Each path is a new rotation, seen through one point. The rows after it are directions, each followed by how far the rotation turns it, in degrees per step (0 if it stays put).
Each turn is a multiple of 5 degrees from 10 to 175, or 0.
Each row of a path follows its step; steps can be skipped.

step 0: [ 3.09  0.62  2.43 -1.18 -0.77  3.59  0.90  2.81 -1.37 -1.32 -2.44  0.08
 -0.59  3.16 -3.24 -0.09  2.00  1.12  1.27  2.31 -0.83  1.62 -0.22  1.97
  0.01  0.49  1.09  0.55 -3.05  0.24  0.26]
step 1: [ 0.56 -1.22 -3.03  1.55 -1.18  2.37 -3.82 -2.53 -1.14 -0.32 -1.80 -0.23
 -0.33  0.89 -1.57 -3.85 -1.41  2.12 -1.84  2.53 -0.89  2.55 -1.72  0.02
  2.23 -0.40 -1.79 -1.07 -0.36  0.34  0.65]
step 2: [-1.67 -1.64  0.10 -0.85  1.37 -0.37 -3.08  0.10 -1.90  0.00 -1.66  1.33
 -2.85 -2.63  4.20  1.70 -1.41  0.81 -0.43  3.37 -0.09  1.09 -0.49  0.22
 -1.54 -2.30 -0.98  0.41 -1.28 -2.52 -2.72]
step 3: [-0.83  0.89 -0.97 -1.01  1.67 -3.41 -0.15  1.30  2.93  0.21  0.23  2.78
  0.97 -0.85  2.09 -1.68 -1.06  0.42  1.90  0.47 -2.33  1.04  3.39 -2.37
 -0.54  0.41 -2.43  2.15  2.15 -2.66  1.70]
step 4: [-3.09  1.10  0.57  1.21  0.42  0.17 -0.65  3.26  3.75  2.66 -0.18 -1.30
 -0.78  0.78  1.71  1.46  0.78 -1.61 -1.11 -0.81 -2.28 -4.01 -1.17  0.01
  1.12  2.55  1.65  1.47  2.09  0.55  0.11]
step 5: [ 0.64  1.32 -0.66 -3.73 -3.03  0.53  0.76 -0.18  1.09  2.63  2.89 -0.55
  2.71  0.73 -0.05 -1.53  2.53 -0.49  0.09 -0.67 -1.11  0.36  0.29 -0.86
 -1.25  1.03  4.35  0.47 -1.03  2.74 -2.56]
step 7: [ 1.44  1.29  2.17 -0.73 -0.82  2.40 -3.08 -3.82  1.21 -0.52 -0.63 -0.37
 -1.22 -2.43 -2.68 -0.10 -2.71 -0.62 -2.57 -0.61 -0.54  2.86 -0.74  0.71
 -1.27  0.21 -3.04 -1.05 -2.84  0.66  0.89]
step 8: [-0.74  0.36  0.36  1.62  0.04 -0.51 -3.46  1.81 -2.42 -3.86 -0.76 -1.28
 -1.27 -0.85 -0.47  1.97 -2.51  3.27  1.34 -0.62 -1.59  1.23  1.94 -0.26
 -2.03 -3.47 -1.15  1.23  1.03 -0.01 -2.21]
step 9: [-0.80 -0.19 -0.07 -2.32 -0.18  0.41 -0.86  3.27  1.36 -2.19 -3.77 -1.41
  1.05 -0.06  0.50 -2.12  1.09 -3.31  1.69  0.95 -2.22 -0.68  1.93 -1.01
  1.10 -2.17 -2.50 -0.92  1.43 -3.15  0.95]
step 10: [-3.93 -1.24 -3.67  0.64 -1.08 -0.29 -2.16  2.97  1.97  0.98 -1.13 -0.73
  0.73  0.73  2.34 -0.10  1.30 -0.39 -1.30  0.64  3.06 -0.37 -0.39 -4.48
  0.77  1.59  1.24  0.35  0.02  1.85  1.29]
Speeds:
[ 0.29  0.35  0.40  0.62  0.61  0.71  1.52  0.49 -0.18  0.98 -1.25 -0.72
 -0.82 -0.42  0.67  0.78 -0.33 -1.04  0.06  0.57 -0.67 -0.62 -0.82  0.40
 -0.01 -1.10 -0.38 -0.15 -0.33  0.24 -0.68]	160
[ 1.14  0.42 -0.16 -0.38 -0.97  0.33  0.05 -0.71 -0.58 -0.59  0.46 -0.60
 -0.52  0.78  0.20  0.87 -1.40  0.70 -0.27  0.32 -0.36  0.83 -1.13 -0.42
  0.34  0.22 -0.50 -0.14  0.06 -1.67 -0.30]	60
[ 0.84 -0.04 -0.64 -0.67 -0.33  0.10  0.67 -0.80  0.52  0.66  0.36 -0.61
  0.63 -0.82 -0.12 -1.47  0.46 -0.81  0.00 -0.12 -1.25  0.89  0.23 -0.16
 -1.23 -0.02 -1.02 -1.01  0.12 -0.18  0.49]	170
[-0.11 -0.66  0.47 -0.02 -0.09 -1.55 -0.72 -0.83  0.42 -0.19 -0.18  0.79
 -0.96 -1.19 -0.63  0.46  0.13  0.08  0.73 -0.11 -0.86  0.53 -1.12  0.01
  0.21 -1.63  0.14  0.31  0.43 -0.06  0.64]	65
[-0.68 -1.04  0.38 -0.08  0.23  1.09  0.26 -0.91  0.28  0.75 -0.41  0.57
  0.28  0.74 -1.57  0.19 -0.62  0.35 -0.65  0.73  0.60  0.82  0.38  0.98
 -0.96 -0.66 -0.09  0.19  0.87 -0.21 -0.67]	60
[ 0.67 -0.01  0.25  0.76  1.18  0.58 -0.04  0.44  0.08 -0.77  0.25 -0.34
  0.27  0.07 -0.43  0.79  1.03  0.02 -0.66 -0.83 -1.67  1.15 -0.01  0.31
  0.30  0.75 -0.14  1.26  0.89  0.37 -0.33]	90
[ 0.73 -0.07  0.91 -1.03  0.94 -0.57  1.30  1.04  0.26 -1.50 -0.19  0.49
  0.82  0.24  0.54 -1.13 -0.70 -0.08  0.55  0.43  0.45  0.69 -0.32  0.54
 -0.18 -0.47  0.66  0.36  0.26 -0.32  0.08]	120
[-0.28  0.47  0.34  0.35  0.63  1.24  0.42 -1.48 -0.62 -0.12  0.14  0.95
 -0.33 -1.44  1.45 -0.23  0.08  0.15 -0.38 -0.28  1.11  0.74 -0.02 -0.75
 -0.21  0.08 -0.16  0.92 -0.03 -0.04  0.57]	80

step 0: [-1.35  1.17  1.28 -3.16 -1.01  2.66 -2.77 -0.33 -1.70 -1.52  0.01  0.47
  0.12  2.15  1.71  5.41 -4.44  0.67  0.68 -2.30 -1.52 -1.39 -0.74 -1.43
 -0.59 -1.92 -0.96 -2.01 -0.50  3.39  0.08]
step 1: [ 0.13 -1.20 -0.13  0.62 -1.73 -1.57  1.00  1.24 -1.18  5.66  1.90  3.10
  0.96  0.18 -0.70 -2.52  1.96  1.17  1.67  1.49 -0.02  3.20  1.04 -0.22
 -0.52 -2.84  2.09  1.80  1.13 -0.44  4.61]
step 2: [-1.01 -1.17  1.14  1.51 -0.18  0.86 -2.65 -1.34 -0.42 -0.86  0.47 -0.40
 -2.07  0.58  1.28 -1.73  2.42 -1.99  0.70 -4.81 -0.10 -2.28 -2.89  0.90
 -1.85  4.96 -4.09  0.89 -0.89  2.66 -0.49]
step 3: [-0.97  1.55 -2.21  2.86 -1.26  2.83  0.65  2.48 -0.84  0.85  0.31 -1.13
  0.07 -1.34 -1.62  2.71 -3.62  0.10 -3.24  0.99  0.91 -0.13 -0.90  0.98
  1.63 -3.99  2.60 -0.41  2.58  3.99  1.75]
step 4: [ 3.79  1.19 -0.84 -1.25 -1.64 -3.32 -2.95 -1.24 -0.15  1.64  2.43 -0.07
 -0.51 -0.17  0.86 -0.35  1.64  1.77  0.83 -2.75  0.02  2.88  0.34 -3.35
 -3.49 -1.86 -2.11  0.03 -3.81 -0.94  1.65]
step 5: [-4.21 -1.69  0.13  0.47  1.33  2.56 -0.66  1.04 -3.37 -1.15  1.76 -0.39
  0.20  1.61 -2.71 -3.11  2.51 -2.90 -0.43  0.50 -1.37 -1.34 -3.45  0.65
 -0.44  2.06  2.10 -3.76  0.48  0.30  2.43]
step 6: [-1.56  3.27 -4.93  0.99  0.34 -1.71 -1.62  1.30  1.05  1.36 -1.83  3.19
 -0.86 -1.99  0.96  0.76 -2.34  1.08 -2.05 -1.56  2.61  1.61 -0.14  0.56
  2.96  0.37 -2.67  1.49 -2.18  3.18 -0.98]
step 7: [ 2.93  1.76  1.31 -1.26 -1.19  2.77  2.31 -1.40 -2.71 -1.35  2.42 -2.75
  0.81 -2.95 -3.84 -1.71  2.45  2.69  0.65 -0.13 -1.94  1.49 -2.69 -2.20
 -1.09 -3.04 -1.80  0.70  0.43 -0.73  0.13]
step 9: [-1.53  2.22 -2.24  0.52 -1.65  2.37  0.12 -3.11 -0.02 -2.52  1.04  4.67
  3.52  1.91 -0.17 -0.93 -1.21  4.54  0.81  0.09  0.25 -0.87 -1.02 -0.35
  2.95 -0.87 -1.12 -2.84 -1.11  0.90 -0.93]
step 10: [ 0.60 -0.35  0.39 -2.21  3.00 -1.49  1.77 -0.30  0.60  3.51 -2.32 -0.02
 -0.45 -5.36 -2.48 -0.30  0.56 -1.35  2.81  2.07 -2.35  3.31 -1.58 -1.35
 -0.61  0.31 -2.17  1.22  0.91  1.34  2.42]
Speeds:
[-1.32  0.22 -0.46 -0.56 -1.03  0.42  1.07 -0.97 -0.23 -0.21 -1.10 -0.90
  0.69  0.89 -0.50 -0.33  0.18 -1.21 -0.53  0.37 -0.19 -0.42 -0.15 -0.44
 -0.22 -1.08 -0.32  0.65  0.18 -0.18  0.92]	160
[ 0.03 -1.01 -0.04 -1.24  0.45 -0.39 -0.71 -0.67  0.15 -0.21 -0.58  0.94
  0.87  0.33 -0.21  0.42  0.03  0.18  0.03  0.88  0.89 -0.01 -0.16 -0.90
 -0.57  0.10  0.94 -1.63 -0.87  0.47  0.91]	80
[-0.05 -0.06  0.19 -0.19  1.62  1.02 -0.23 -1.20  0.22  0.48  0.44 -0.58
 -0.94  0.28 -0.55 -0.63  0.41 -0.11  0.25 -0.03 -0.39 -0.41  0.23 -1.61
 -0.64  0.14 -0.96 -0.60  0.98  0.43 -0.77]	140
[ 0.00 -0.80  0.24 -0.38 -0.48  0.01 -0.40 -0.23  0.34  0.28  0.70 -0.05
 -1.31  0.91 -1.06  0.90 -0.60 -1.26 -0.43  0.01  0.54 -0.50 -1.10  0.37
  1.72  0.52 -0.26 -0.42 -0.14 -0.56 -0.22]	125
[ 1.24 -0.32  0.06 -0.80  0.34 -0.56  0.38  0.17 -1.58 -0.42  0.44 -1.37
 -0.27  0.51  0.10  1.18 -0.19  0.00 -0.38 -0.93 -0.47  0.26  0.94 -0.52
  0.17 -1.32  0.73 -0.28 -0.21 -0.03 -0.23]	95
[-0.45  1.44  0.65  0.93 -0.17 -0.42  0.40 -0.46 -0.37  0.17 -0.10  0.51
 -0.64 -0.13 -0.86  0.85 -1.14  0.53  1.23  0.34  0.66  0.02 -0.19 -1.61
  0.18 -0.35  0.73  0.82 -0.53 -0.01 -0.01]	120

step 0: [ 0.41 -0.45 -1.96 -0.19  2.99  0.96 -1.50 -0.35  1.67  0.71 -1.42 -0.43
  1.27  1.92  2.86  0.88 -0.38  0.12 -1.87  1.32  4.58 -1.89 -0.68 -0.08
 -1.17  0.87  2.33  0.37 -2.49  2.56 -0.52]
step 1: [ 1.45 -0.44 -1.86  0.16 -1.72 -1.80 -3.44 -0.54  0.67  0.43 -1.51 -1.86
  1.64  1.55 -1.78 -4.16 -0.89 -2.40 -0.02 -2.14 -0.11 -0.50 -0.15  0.52
 -2.18 -1.40  1.57 -0.22  2.59  0.85 -0.97]
step 2: [ 0.86  3.55 -0.47  0.82 -0.17  1.32  2.00  0.63  0.48 -1.05  2.39 -1.56
  0.58  2.27  0.73 -2.04 -3.89 -0.18  0.86  0.83  2.75  1.62 -1.15 -0.41
  1.68  0.20  2.33 -2.34  0.18 -0.10  2.10]
step 3: [-1.01  0.05 -1.21 -2.44  0.67  0.11  0.59 -2.50 -0.66  1.06 -0.72 -2.59
 -1.28 -1.55  1.91  1.46  0.13 -1.11  0.32 -0.44  2.04 -2.23 -3.45  0.48
 -0.82 -1.49  2.89  0.78  3.90 -1.45 -0.28]
step 4: [-0.68 -1.50 -1.73  0.46  1.35  0.99 -1.84 -1.40 -1.06 -0.37  0.60 -0.51
 -1.49  2.31  0.14 -2.34 -0.25 -0.83 -0.45  1.65  1.44 -0.96  3.63 -2.89
  3.01 -0.56  1.86 -2.15  1.54 -1.39 -2.92]
step 5: [-0.55  3.65 -1.52  0.09 -0.21 -1.59  0.49 -2.35 -1.45  1.05  2.46 -2.72
 -1.99  3.94 -2.04  0.28  0.11  0.75 -0.64 -0.19 -2.44 -1.41 -2.15  0.66
  0.01  0.13 -1.46 -0.88  0.82  1.28 -0.77]
step 6: [ 1.04  0.40  0.96 -1.36 -1.16  1.55  1.39 -2.45 -0.18  0.86 -0.20 -1.05
  1.27 -1.22  1.29 -2.43  0.59 -0.24 -0.18  1.69  0.55 -1.73 -2.65  1.26
  5.10 -0.48 -0.33 -0.17 -2.38 -2.55 -1.95]
step 7: [-0.35 -1.91  0.98 -0.89  0.86  3.20 -0.33 -0.86 -0.30 -0.21 -1.77 -1.40
  0.98  3.09 -1.54  2.71  0.10 -0.60 -1.14  0.68 -1.20 -5.30  0.59 -0.14
  0.60  1.04  1.81 -0.03  0.40  2.69  0.17]
step 9: [ 2.67  3.30  0.11 -1.00  3.09  3.77 -0.54  2.65 -1.34  1.51  1.29 -1.20
  0.73 -0.68 -0.05  0.64  0.54  0.19 -0.62  0.12 -1.07 -0.12 -2.54 -0.35
  1.98 -1.23  0.49 -2.40 -1.01  1.94  2.12]
step 10: [-0.50 -1.07 -1.16 -1.81  0.40  1.68 -1.71 -2.25 -1.09  0.84 -2.22  2.39
  1.06 -1.30 -1.55  0.11  1.67  0.73  1.05 -1.86  1.69 -1.09 -0.98  2.77
  2.78  0.49  0.02  0.48  4.10 -0.25  2.21]
Speeds:
[-0.52  1.74  0.49  0.93 -1.43 -0.89  0.02  0.37 -0.72  0.23 -0.54  0.21
 -0.19  1.05 -0.85 -0.35  0.43 -1.25  0.02 -0.07 -0.05  0.21  1.16 -0.76
 -0.21  0.11 -0.10 -0.44  0.09  0.26  0.24]	110
[ 0.32  0.35  0.54  0.51  0.38  0.09 -1.14  0.50  0.27  0.12 -0.08  0.47
  0.67 -0.25 -1.09  0.33  0.08  0.46 -0.35 -0.67  2.04  0.81 -0.07  1.27
 -0.69 -0.96  0.79 -0.62  0.05  0.26  0.19]	35
[ 0.29 -0.83  0.47  0.02 -0.43 -0.50  0.61 -0.69  0.63  0.19 -1.37 -0.78
  0.70  0.79 -0.76 -0.56 -0.43  0.03 -0.04 -0.01  0.42  0.23 -0.67  0.44
 -0.22  1.16 -0.53 -0.17 -1.70  0.83 -0.91]	60
[-0.88  0.22 -0.40 -0.06  1.18 -0.21  0.76  1.12  0.63  0.31 -1.30 -0.69
 -0.52 -0.31 -0.95 -0.60 -0.30  0.71  0.93 -0.37  0.71  0.26 -0.48 -1.32
  0.32 -0.05 -0.39 -0.16  1.09 -0.45 -0.01]	45
[-0.14 -0.45 -0.67 -0.49 -0.57  0.57  0.49  0.99  0.80 -0.09  1.06  0.95
  0.91 -0.03 -0.06 -0.69  0.87 -0.89  1.03  0.38  0.65  0.56  0.39 -0.14
  0.93  0.18  0.33 -0.65 -0.55 -0.70 -1.29]	160
[ 0.87  0.52  0.34 -0.78 -0.77  0.64  0.24  0.60 -0.39  0.99 -1.37  0.62
 -1.19 -0.41  1.33  0.76  0.43 -0.37 -0.21 -0.30  1.38 -0.53 -0.47  0.01
  0.58  0.39  0.02  0.49 -0.09  0.17 -0.46]	110

step 0: [-0.20  3.33 -0.21  1.40  0.17 -0.37  0.82 -1.72  2.52  0.94  0.26 -1.58
  1.00  4.16  2.78 -2.81  1.51 -3.12 -1.74  1.37 -2.64 -0.53 -1.77  1.70
  1.75 -1.73 -0.53  0.47 -2.17  1.82  2.39]
step 1: [ 3.40  0.72 -1.29  2.61 -0.28  0.65 -0.34 -1.15  3.35  1.76 -2.10 -0.61
 -2.17  1.33 -0.41 -5.26  0.44  0.88 -0.55  0.33  1.42 -0.37  0.88  0.80
 -1.82  3.22  1.77 -2.53  0.05  1.94  0.22]
step 2: [-0.60 -0.12 -0.84  4.25  0.49  2.20  0.17 -0.31  3.72 -0.92 -1.68  0.74
  1.67  3.49 -2.04 -0.25  1.40  0.82 -0.29 -1.96  1.75 -2.74  0.31  0.35
 -2.91 -1.49 -1.47  1.86 -3.56 -1.03 -0.38]
step 3: [-0.54  2.07 -1.10  1.80 -0.06 -0.61 -0.66 -3.23  1.53 -0.60  0.33 -1.18
 -4.51  0.80 -2.04 -2.09 -1.23 -3.87 -0.49  1.59 -0.94 -3.15 -3.00  0.27
 -0.83 -2.31 -1.05  1.19 -1.67  1.78 -0.71]
step 4: [ 1.74 -0.87 -2.79  1.08  1.89  1.40  2.44 -3.03  1.06  2.40 -1.76  0.45
 -2.61  0.38 -0.66 -3.33  3.15  2.21 -1.06  0.45 -2.20  0.79 -0.90 -1.01
  0.39  1.26  1.37  3.39 -2.60  1.08  1.18]
step 5: [ 1.85  1.58 -1.79  2.50 -2.66  0.19  1.20  0.78  0.53 -1.62  1.92  0.39
  0.26  3.91 -1.40 -2.07  1.92  1.76 -3.40 -0.53  0.84 -3.63  1.29 -0.05
 -0.87 -1.44  0.79  1.22 -0.85  2.37  3.58]
step 6: [ 0.62  2.12  1.32  4.07  1.01 -0.72 -0.69 -1.15  1.71  1.37  0.02 -2.55
 -0.20  4.47  1.62 -2.95  0.78 -2.64 -0.85  1.35 -2.28  0.42 -1.22  2.24
 -0.16 -0.43 -1.93 -1.37 -2.90  0.26  1.19]
step 7: [ 2.04  0.70 -2.48  0.97  0.42  2.17  0.51 -1.85  4.83  1.74 -3.35  1.03
 -1.19  0.61 -0.40 -4.00  0.58 -0.29  1.12 -0.53  2.01 -2.08 -0.68  0.67
 -0.95  1.88  1.13 -1.54 -0.80  3.23 -0.08]
step 8: [-0.25 -0.31 -1.25  4.95 -0.31 -0.02  0.16 -0.87  2.34 -2.33 -1.31  0.23
 -1.39  2.65 -3.93 -0.47  1.64  1.03 -1.34 -0.44  0.87 -1.97  0.38  0.38
 -3.21 -1.40  0.60  2.75 -2.84 -1.58 -1.98]
step 10: [ 2.89  0.98 -2.52  1.22  0.69  1.05  1.76 -2.28  1.15  0.23 -1.08 -0.67
 -3.84  1.26  0.11 -4.16  3.34  2.55 -0.55  2.84 -2.03  0.72 -0.36 -0.88
  0.31  1.35  2.59  0.40 -1.44  0.80  2.69]
Speeds:
[-0.58 -0.99 -0.19 -1.26 -0.80  0.14 -0.90 -0.92  0.07  0.02 -0.56 -0.11
 -0.78  0.57  1.54 -0.83  0.83 -0.08  0.53  1.30  0.57  0.33 -0.77  0.18
  0.44 -0.70 -0.48 -0.08  0.10  0.06 -0.39]	115
[-0.02  0.64  0.72 -0.23 -0.05  0.18  0.03  0.25  0.61  0.17  1.12 -1.33
  0.85  0.63  1.31 -1.19 -0.34  0.91 -0.38  0.46 -0.10  0.13  0.58 -1.12
 -0.51  0.50  0.04 -0.27  0.70 -0.47  1.18]	70
[-0.63 -1.01 -1.37  0.03 -0.40 -0.59  0.63  0.33 -0.28 -0.60 -0.49  0.33
  0.24 -0.77  0.09 -0.72  1.01  0.56  0.78 -0.02  0.70 -0.67  1.24 -0.26
 -0.45  1.55  0.06 -0.16 -0.65 -0.31  0.63]	120
[ 0.47  1.29 -1.00  0.18 -0.68  0.21  0.08 -0.67  0.06 -1.97  0.18  0.21
 -0.73 -0.17  0.05  0.10 -0.58 -0.69 -0.15  0.85  0.38 -0.04  0.75  0.08
  0.38 -0.48  1.29 -0.74  0.77 -0.69  0.16]	155
[-0.47 -0.11  0.26  0.65  0.33  0.68 -0.44  0.61 -0.13 -1.38  0.95  0.50
 -0.83 -0.54  1.08 -0.11 -0.92  0.55 -0.07 -0.62  0.45  0.70 -0.48 -0.01
  0.22 -0.15 -0.55 -0.41 -1.84  0.78  0.52]	110
[ 0.35  0.37 -0.08  0.75  0.32  0.53 -0.48  0.26  0.30  0.33 -1.60  0.92
 -0.63  0.06  0.18  0.73  0.10  1.78 -0.83  0.24  1.09  0.24 -0.05 -0.96
  0.78  0.48 -0.27  0.30  1.05  0.05  0.29]	120
